(in the rows, 128 means zero)
A state moves one step at a time under one of 7 hidden systems, and each row is a state written as 20 numbers. Each run below is a few steps of one system.
zan, run 1:
[[165 150 128 117 162 113 134 146 128 113 189 141 142 114 128 147 124 120
  110 150]
 [102 137 129 142  96 134 116 118 154 136 101 145 145 155 102 165 119 140
  132 148]
 [144 166 113  86 144 134 114 130 155 119 133 147 105 119 151  87 133 142
  138 137]
 [114 139 124 157 110 138 132 122 125 139 168 159 162 104 116 143 112 114
  112 114]
 [128 149 152 141 127 118 109 127 134  96 122 128 109 155 150 139 112 147
  141 175]
 [131 128  94  96  90 169 127 116 150 130 122 122 130 113 137 104 115 129
  118 109]
 [111 148 147 166 136 113 120 124 100 120 144 161 117 104 142 101 125 122
  146 126]
 [139 109 134 126 119 152 138 137 120  99 143  90 137 137 147 156  97 128
  108 147]
 [108 120 120 127  89 127 117 104 129 136  81 132 103 135 128  90 127 133
  143 119]]
liro, run 2, 9 rows:
[[113 168 146 186 133 191 125 141 214 113 190 147 145 121 171 212 113 139
  136 128]
 [160  67 163 174 101 141 128 159  24  95 150  64  78 109 161 107  84 109
  128 129]
 [209 176 106  58  77 147  78 121 193 152 123 137  92 138 170  68 136 153
  133 142]
 [ 84 125 120 165 105 200 138 112 192  69 144 100 183  98 120 190  62 146
  127 115]
 [102 130 162 135 139 162 118 170  11 102 139 126  66 124 189  76 103 133
  144 147]
 [190 126  57  26  99 124 126  83 190 112  95 100 108 124 142  65 120 131
  103 123]
 [ 27 159 142 150 106 198 121 116 166 110 104 147 215 122 111 153  91 168
  141 126]
 [ 87 108 123 108 204 136 167 163  31  85 135 112  57 124 173 113 120 114
  126 138]
 [159 118  79  46  76  93 121  77 153 162  55 123 136 131 116  29 156 129
  113 105]]
Befa, run 3:
[[116 162 105 110 146 180 132 171 103 165 188 186 124  93 113 122 142 120
  119 100]
 [155 172 103  97 141  80 126 107 150 137 142 181  89 160 149 136 150 114
  104 172]
 [134 146  86  72 137 177 143 145 133 123 173 142 162 100  99 136 108 130
   96 122]
 [141 188 141 139 138 127 102 143 145 134 170 186  88 143 157 149 133 132
  139 169]
 [116 131  69  82 140 141 166 107 118  91 147 135 115 119 131 139  94 112
   83 137]
 [138 176 138 123 100 136  84 145 127 125 150 173 139 132  95 138 104 148
  145 173]
 [148 137 116 110 160 142 144 133 131  74 160 104  94 119 177 131  99 131
  117 149]
 [ 88 144 119 129 107 135 117 128  77 119 127 174 113 121  87 123  96 128
  134 152]
 [179 137 130  94 120 109 107 120 144  83 126 102 123 133 140 104 100 145
  129 168]]
zopo, run 4, 9 rows:
[[128 138 101 107 225 102 180 104 171  96 145 114  97 108 210 113 162 113
  111 104]
 [108 125 131 163  73 125 116 127  67 173 155 184 185  99  45 125 112 108
  115 110]
 [197 136 140  68 158  86 118 148 141 132 105 105  87 193 153 134 165 143
  128 189]
 [ 65 113  69 118 144 162 167 101 157  81 129 125 158  74  77 146  86 122
  113  89]
 [176 169 150 124 126 117 100 157 100 200 161 183  92 126 158  76 181 119
  136 116]
 [130 100 118 119 109 113 160 105 122  96 133  95 182 173 110 199  92 119
   72 178]
 [118 159 101  75 138 171  91 155 159 125  97 153  76 100  96  76 132 161
  179 113]
 [138 128 119 153 143 113 178 101 111 130 191 131 146 111 202 135 129  89
   74 106]
 [133 148 152 124  63 131  76 146 102 152 110 163 151 154  56 132 109 153
  145 172]]
bezu, run 5:
[[141  97 109 121  72 101 111  76 159 145  42 105  73 115 151  31 151 124
  154  81]
 [166 141 159 191 199 126 136 172 164 134 220 137 145  79 132 171 154 112
  145  84]
 [112 127 162 117  86 103 114 145  58 194  92 157 165 212  93 158 157 134
  104 184]
 [176 102  61  64  84 162 142 106 179 143 101  91  72 113 166  78 138 116
  106  76]
 [122 162 173 223 142 115  96 137 191 131 169 172 159  82  99 149 140 137
  183  97]
 [134 156 163  92 124 136 137 156  62 174 149 145 172 208 182 160 152 133
   77 190]
 [147  93  51  82  33 167 120  93 164 132  86 110  95 112  88 106  95 119
  115  97]
 [133 176 178 190 174 119 100 127 217  98 152 137 143  92 179 108 139 156
  186 112]
 [ 91 144 142 133 124 159 156 157  47 153 179 163 169 172 136 197 114 115
   70 172]]
Sef, run 6, 9 rows:
[[166 122 157 105 119 134 101 168  43 132 133 110 102 127 136  68 120 137
  139 145]
 [146 148  95 122 123 118 134 107 184 107 168 149 162 125  94 183 102 121
  102 151]
 [ 89 137 143  93 110 165 110 148  91 170  78 142 132 155 127  86 153 157
  143 128]
 [167 146 103 123 126 141 125 120 148  83 179 125 112  84 153 114  90 121
  119 126]
 [111 146 167 144  99 109 106 125 116 140 103 146 170 176 117 145 125 147
  129 171]
 [115 127  85  84 148 174 142 148 136 108 129 121  76 119 135 132 119 132
  126 124]
 [108 152 147 170  95 122 112  96 148 123 125 152 159 110 148  99 114 134
  144 119]
 [145 121 149 114 150 120 127 152  97  96 128 100 108 153 140 142 116 139
  130 172]
 [ 78 138  92 141 120 137 147 102 161 130 119 164 127 124 112 158 124 117
  120 115]]
bezu, run 7:
[[ 86 161 119  93 195 194 145 159 146 124 154 139 154  92 155 111 143 150
  137  94]
 [109 168 120 132  99  92 109 106  79 120 140 203 111 130  94 116  99 118
  123 179]
 [151 123 110  60 144 134 143 115 137  97 127  83 184 107 140  75 112 141
  102 119]
 [ 86 158 124 138 158 155 102 162 139 110 129 171  94 104  72 138 119 147
  178 133]
 [105 153 119 106 154  81 159  87  93 115 132 157 151 141 171  96 131 115
   89 154]
 [148 101 110 102 108 155 118 151  95 108 136 100 133  83  67  97  89 134
  132 110]
 [114 161 137 111 194  91 119 132 170 106 106 147 116 141 123 126 154 152
  162 152]
 [ 81 123 107 127 133 146 162 124  60 147 143 160 134 113 137 112 127 106
   95 103]
 [191 120 129 107 114  77  99 124 118 102 127 113 122 116  83  86 109 130
  141 150]]
Befa, run 8, 9 rows:
[[123 125 120 125 101 143 125 145 165 187 110 143 150 172  80 194 162 130
  120 129]
 [125 155 120 141 141 153 142 103 219 121 147 128 149 112 192 140 138 132
  125  99]
 [107 114 114 184 111 121 155 117 112 146 167 165 128 124 104 195 123  89
   96 119]
 [127 143 127 107  90 137 130 101 174 129 108 116 168 182 156 162 116 141
   99 164]
 [116 124 117 162 120 193 126 145 171 102 158 116 115  91 124 169  95 134
  144 102]
 [ 89 141 147 183 124  82 139  88 120  98 130 155 129 146 151 155 106 115
  121 163]
 [139  90 115 109  67 163 133 120 116 106 114  81 158 138 114 143  79 131
   98 140]
 [113 144 172 169 133 154  92 155 160  97 118 119 113 132 132 148 115 159
  181 147]
 [106  98 120 164 122 103 157  86  97  82 120 108 113 104 160 107  95 106
  117 118]]
liro, run 9, 9 rows:
[[ 69 127 159 178 142 139 141 137  97 127 126 139 164 135 135 152 127 134
  132 127]
 [161 107 117  96 150 101 138 144  89 140 121 116  77 144 137 114 157 111
  117 135]
 [137 134 115 121  95 121 118 102 189 162  98 137 161 128 102 115 149 133
  132 102]
 [ 92 134 157 170 160 146 145 153 113 123 160 134 151 135 139 184 129 131
  121 136]
 [167  90 126 129 113  96 128 137  78 143 115 110  65 134 133 102 143 107
  128 124]
 [160 158 124 108 111 127 108 118 202 157 126 138 164 133 124 120 151 142
  132 119]
 [ 93 115 146 186 130 154 146 143 115 112 154 127 142 127 124 193 104 122
  124 129]
 [171 114 146 122 132 107 112 148  75 135 124 112  69 131 157  82 143 122
  142 131]
 [167 142  95  94  92 139 118 105 204 142 129 129 159 122 114 128 129 137
  113 119]]
zopo, run 10, 9 rows:
[[119 114 132 129 108 180 120 164 146 150 103 109  87 182 127 198 139 143
  137 146]
 [109 119  92 127  96 181 141 105 197 136 101 112 101 117 172 120 130 128
  129  76]
 [160 139 163 169  90 175 109 156 140 167 175 130 153 122 164 142 135 131
  131 105]
 [111 132 149 154 100 158 117 141 136 126 110 123  95 184 153 185 118 141
  135 168]
 [ 96 116 113 123  93 181 128 110 165 116  81  98 112 119 168  88 118 147
  144  90]
 [164 136 171 184 106 148 106 142 139 135 176 120 141 102 174 120 121 128
  142 108]
 [ 96 131 173 172 110 138 111 141 108 125 103 130 120 175 145 167 120 143
  144 169]
 [109  95 122 124 106 149 127 108 140 107  69  81  99 123 153  83 118 141
  149 105]
 [154 130 168 188 129 123 113 129 146 121 164 117 155  88 148 112 124 131
  151  98]]
vom, run 11:
[[132 151 144 153 130 100  99 119 156  83 130 139 121 118 111 132 101 142
  161 160]
 [111 113 139 133 148 171 149 147 109 107 141  98 124 125 171 140 116 134
  120 119]
 [152 115 152 153 137  92 105 144 107 120 125 123  99 111 104 106 132 128
  158 130]
 [ 99 132 130 137 123 155 127 125 134  97 127 124 162 100 127 111  93 142
  135 121]
 [127  92 151 154 132 105 144 124 107 121 107  91 123 147 145 134 135 123
  126 130]
 [123 133 152 134 137 135 108 157 107 144 127 140 154 112  90 108 140 142
  150 119]
 [115 106 109 125 103 120 141  94 124 113 105 110 147 114 127  95 111 122
  112 110]
 [116 124 156 148 138 107 133 131 129 141 113 124 161 155 115 156 146 132
  126 138]
 [128 120 119 100 120 143 128 146  92 159 123 134 136 122 115  98 145 127
  118 110]]
vom, run 12:
[[ 94  99 126 112  70 227 126 166  90 174 121 111 185 109  89 115 115 143
  122  75]
 [141 102 123 119 116  43 133  69 169 135  45 102 132 148 125  74 167 124
  137 112]
 [ 68 151 143 162 129 162 148 140 125 188 154 181 206 133 109 174 154 125
  110 102]
 [184 102 114  81  57 107 117 110  88 179  89 110 114 161 140  72 150 113
   96 128]
 [116 152 102 113 139 125 126 115 226 144 118 154 176 125  61 171 147 142
  131 115]
 [ 94 141  99 104 112 142 162 103  90 172 119 162  90 166 197 119 157 106
   81 127]
 [220 150 135 120 113  90  97 148 159 159 178 148 145 132  90 154 144 124
  121 149]
 [ 88 140  63  75  97 197 138 115 165 124  98 142  81 137 138 134 109 138
  119 125]
 [171 155 141 146 181  69 140 119 161 132 160 145 100 145 186 146 169 109
  119 145]]
zan, run 13, 9 rows:
[[150 102 131 124 136 166 137 184  89 135 169 102 157 119  81 173 116 124
  109 122]
 [ 97 127 120 138 131  82 136  95 155 132  68 141  89 173 135 143 156 124
  134 146]
 [173 135 118  70 141 140 121 146 132 136 147 111 175  98 111  82 136 140
  119 107]
 [103 128 130 190 132 103 127 134 120 145 145 174 101 125  83 176 138 109
  143 128]
 [138 144 133  77 160 136 139 132 159 106 117  97 158 164 165 140 130 151
  112 164]
 [139 137 101 124  71 124 106 113 129 173 118 174 123 112  84 100 137 119
  129 108]
 [130 155 153 157 194 114 130 142 151  89 169 135 129 107 147 143 124 134
  149 137]
 [109 128 117 106  79 172 131 135 116 155 118 132 150 170 130 162 116 136
   97 147]
 [154 154 122 126 122  83 106  95 158 116 115 149 100 111 145  72 132 129
  146 131]]
Sef, run 14:
[[146 159 120  90  70 204  90 178  63 149 179 170 130 120  92 126  84 141
  115 158]
 [150 208 114  54 115 145  84 119 195 116 129 165 155 140 126 102 112 172
  135 172]
 [103 157 126  95  67 206 112 131  79 121 135 143 144 147 172 112  75 149
  102 164]
 [133 179 126 117  98 149  74 123 173  79 119 155  91 131 122 126  81 161
  166 184]
 [ 65 159 138 115 124 188 134 119 136  92 113 126 151 161 192 141  91 157
  118 163]
 [ 87 153 123 152 110 140 108 109 122  77 108 158  59 127 152 114  88 137
  160 162]
 [ 84 129 144 146 146 134 137  99 160  54 102  96 146 134 159 144  88 148
  138 157]
 [ 55 133 140 173 155 130 138 129  98 100 111 153  88 134 142 144 117 128
  152 144]
 [ 93 117 115 142 166  88 153  87 151  65  99 112 115 108 141 112 114 124
  137 128]]

Which system made each run below?
run 15 (2 x 20):
[[122 105 112 142 117 144 146 136 155 182  91 129  35 184 169 179 184 112
  126 118]
 [130  97 104 125  61 176 136 103 199 161 104  98 180 118 115 140 131 134
  110  70]]
	zopo
run 16 (2 x 20):
[[133 118 132 132  54 137  83 109 134 158  54 126  87 114 134  32 143 143
  174  92]
 [176 163 132 153 200 114 148 148 187 124 221 144 143  99 156 176 151 111
  117 111]]
	bezu
run 17:
[[134 103 112 167  81 144 103 124 227 167  88 121 123 110  54 156 151 134
  168  71]
 [122 130 174 201 180  83 166 103 169 121 162 114 200 119 188 155 157 112
  116 107]]
	Befa
run 18:
[[ 44 150 132 107 171 161 146 148  79 131 116 166 137 149 126 136 134 146
  123 148]
 [196 108 124 111 140  67 137 122  81 118 161 113 143 109 113  94 124 102
   96 135]]
	vom
run 19, 2 rows:
[[116 159 101 147 107 188 135 116 182 128 178 158 141  89 159 141 108 122
  117  88]
 [106 175 177 165 106 131 105 127  91 124 140 162 126 156 185 118 113 143
  137 179]]
	zan
run 20 (2 x 20):
[[145  81 127 112 153 111 165 124 102 111 132  70 183 123 125 128 121 115
   93 114]
 [125 110 134 137 136 133 103 164 121 128  92 122  69 135  82 133 139 141
  177 132]]
	bezu
run 21:
[[136 141 115 105 117 131 114 106 146 120 104 126 108 106 162  56 129 140
  145 110]
 [126 149 133 147 163 128 130 147 138 113 183 154 154  95 105 155 120 127
  132 125]]
	bezu
run 22 (2 x 20):
[[ 78  67 105 165  96 105 162  77  73 106  91 111 118  94 116  84 101  96
  116  84]
 [199 103 168 148 192  82 113 170 122  83 153  75 106 107 118 120 129 130
  163 137]]
	bezu
run 23:
[[140 125 122 115 157  61 153  95 127 141 109 132 123 146 160  98 171 109
  108 129]
 [143 110 112  97 104 157 129 157 116 182 130 129 164 116  77 121 147 127
  115  91]]
	Befa
run 24:
[[134 118 137 152 150 166 121 157 190 111 103  91  43 140 178 160 145 147
  176 124]
 [ 98 125 142 195 117 120 156  85 156 133 122 131 110 146 224 146 144 107
  114 112]]
	Sef
run 25 (2 x 20):
[[190 136 130 132 101  45 124  66 159 116 134 123 180 128 141  93 122 114
  103 142]
 [118 138 160 110 191 148 113 198  95 104 151 120 159 123  69 155 121 159
  153 156]]
	zopo
run 26, 2 rows:
[[179  88 115 128 107  57 166  77 168 130 120  82 163 171 140 172 138  96
   70 144]
 [114 141 124  96 155 183  98 193 167 139 119 136 144 102  34 141 137 169
  176 108]]
	zopo
run 27:
[[229 134 129 124 117 111 118 157 109 171 187 137  65 127 173 116 156  99
  104 128]
 [139 114 125 131  99 119 125 123 179 178 111 124 207 136  52 159 153 134
  121 102]]
	bezu
run 28, 2 rows:
[[132 135 141 144 141 178 108 147 180  78 140  97 133  82 133 116  98 161
  173 103]
 [ 92  98 152 195 135 125 141 115 113 104 109 104  80 118 179 117 125 116
  156 106]]
	vom
run 29 (2 x 20):
[[114 177  94  80 128 162 106 123 139  75 130 153  80 112 145  87  85 150
  143 163]
 [149 116 129 165 180 101 158 129 152  75 177  99 105 123 165 184 115 106
  116 143]]
	vom
run 30 (2 x 20):
[[118 142 177 157 164 164 129 162 104 127 151 115 113 125 225 107 142 142
  145 118]
 [ 93  92  72 126  99  99 147  94  95 142  80 151  63 130  83 118 129  98
  119 114]]
	Befa
run 31:
[[ 98 120 130  94 136 143 122 157  91 135  88 131 132 158  78 134 131 151
  137 151]
 [109 155  93 113 146 155 136 119 155 106 157 155 130  75 136 102 113 127
  128  99]]
	Sef
run 32, 2 rows:
[[100 160 158 143 138 124 103 145  88 103 124 162 112 145 119 128 106 144
  154 182]
 [150 112 102  93 112 131 129 110 110  79 118  93 101 110 143  83  88 127
  119 140]]
	Befa
run 33:
[[115 161 100  86  81 168 105  87 158  48 105 121  98 135 176  97  51 154
  131 179]
 [108 178 156 133 135 180 117 128  99  85 176 140 153  76 211  54  83 148
  140 120]]
	zopo
run 34:
[[ 67 176 152 122 176 159 116 181  60 104 151 181 120 141 105 161 105 150
  146 187]
 [197 101 109  84 158  96 144 127  84  67 163  75 115  90 136  79  88 112
  103 137]]
	vom
run 35 (2 x 20):
[[108 136 132 100 173 108 154 116 134 149 106 129 168 141 155  99 173 132
  115 113]
 [164  93 113 141 110 115 129 142  99 127 154 118 123 105  64 146 111 109
  120 119]]
	zopo
run 36 (2 x 20):
[[139 131 119 169 135  52 108 112  99  81 160 174 116  75  21 124  83 105
  152 149]
 [108 148 144  74 216  62 152 127  83 145  93 146 152 169 148  88 188 132
  120 152]]
	zopo
run 37:
[[ 99 106 145 147 133 183 146 154  99 100 147  94 155 115 141 153  95 139
  124 118]
 [128 149 138 160  91 117  94 112 132 136 106 162  67 132 152  96 135 130
  164 137]]
	zopo
run 38, 2 rows:
[[149 114 112  93 113  97 116 133 119 129 116 131 156 138  33 141 116 132
  120 155]
 [ 81 142  89  67 163 128 164 104 132 114 102 138 148 143 137 121 134 132
   96 137]]
	vom
run 39 (2 x 20):
[[150 122 173 144 124  61  93 137  87 115 108 129 140 145  73 113 125 139
  156 173]
 [102 100 119 112 200  88 158 119 125  83  93  99 121 119 114 116 135 131
  140 126]]
	zopo
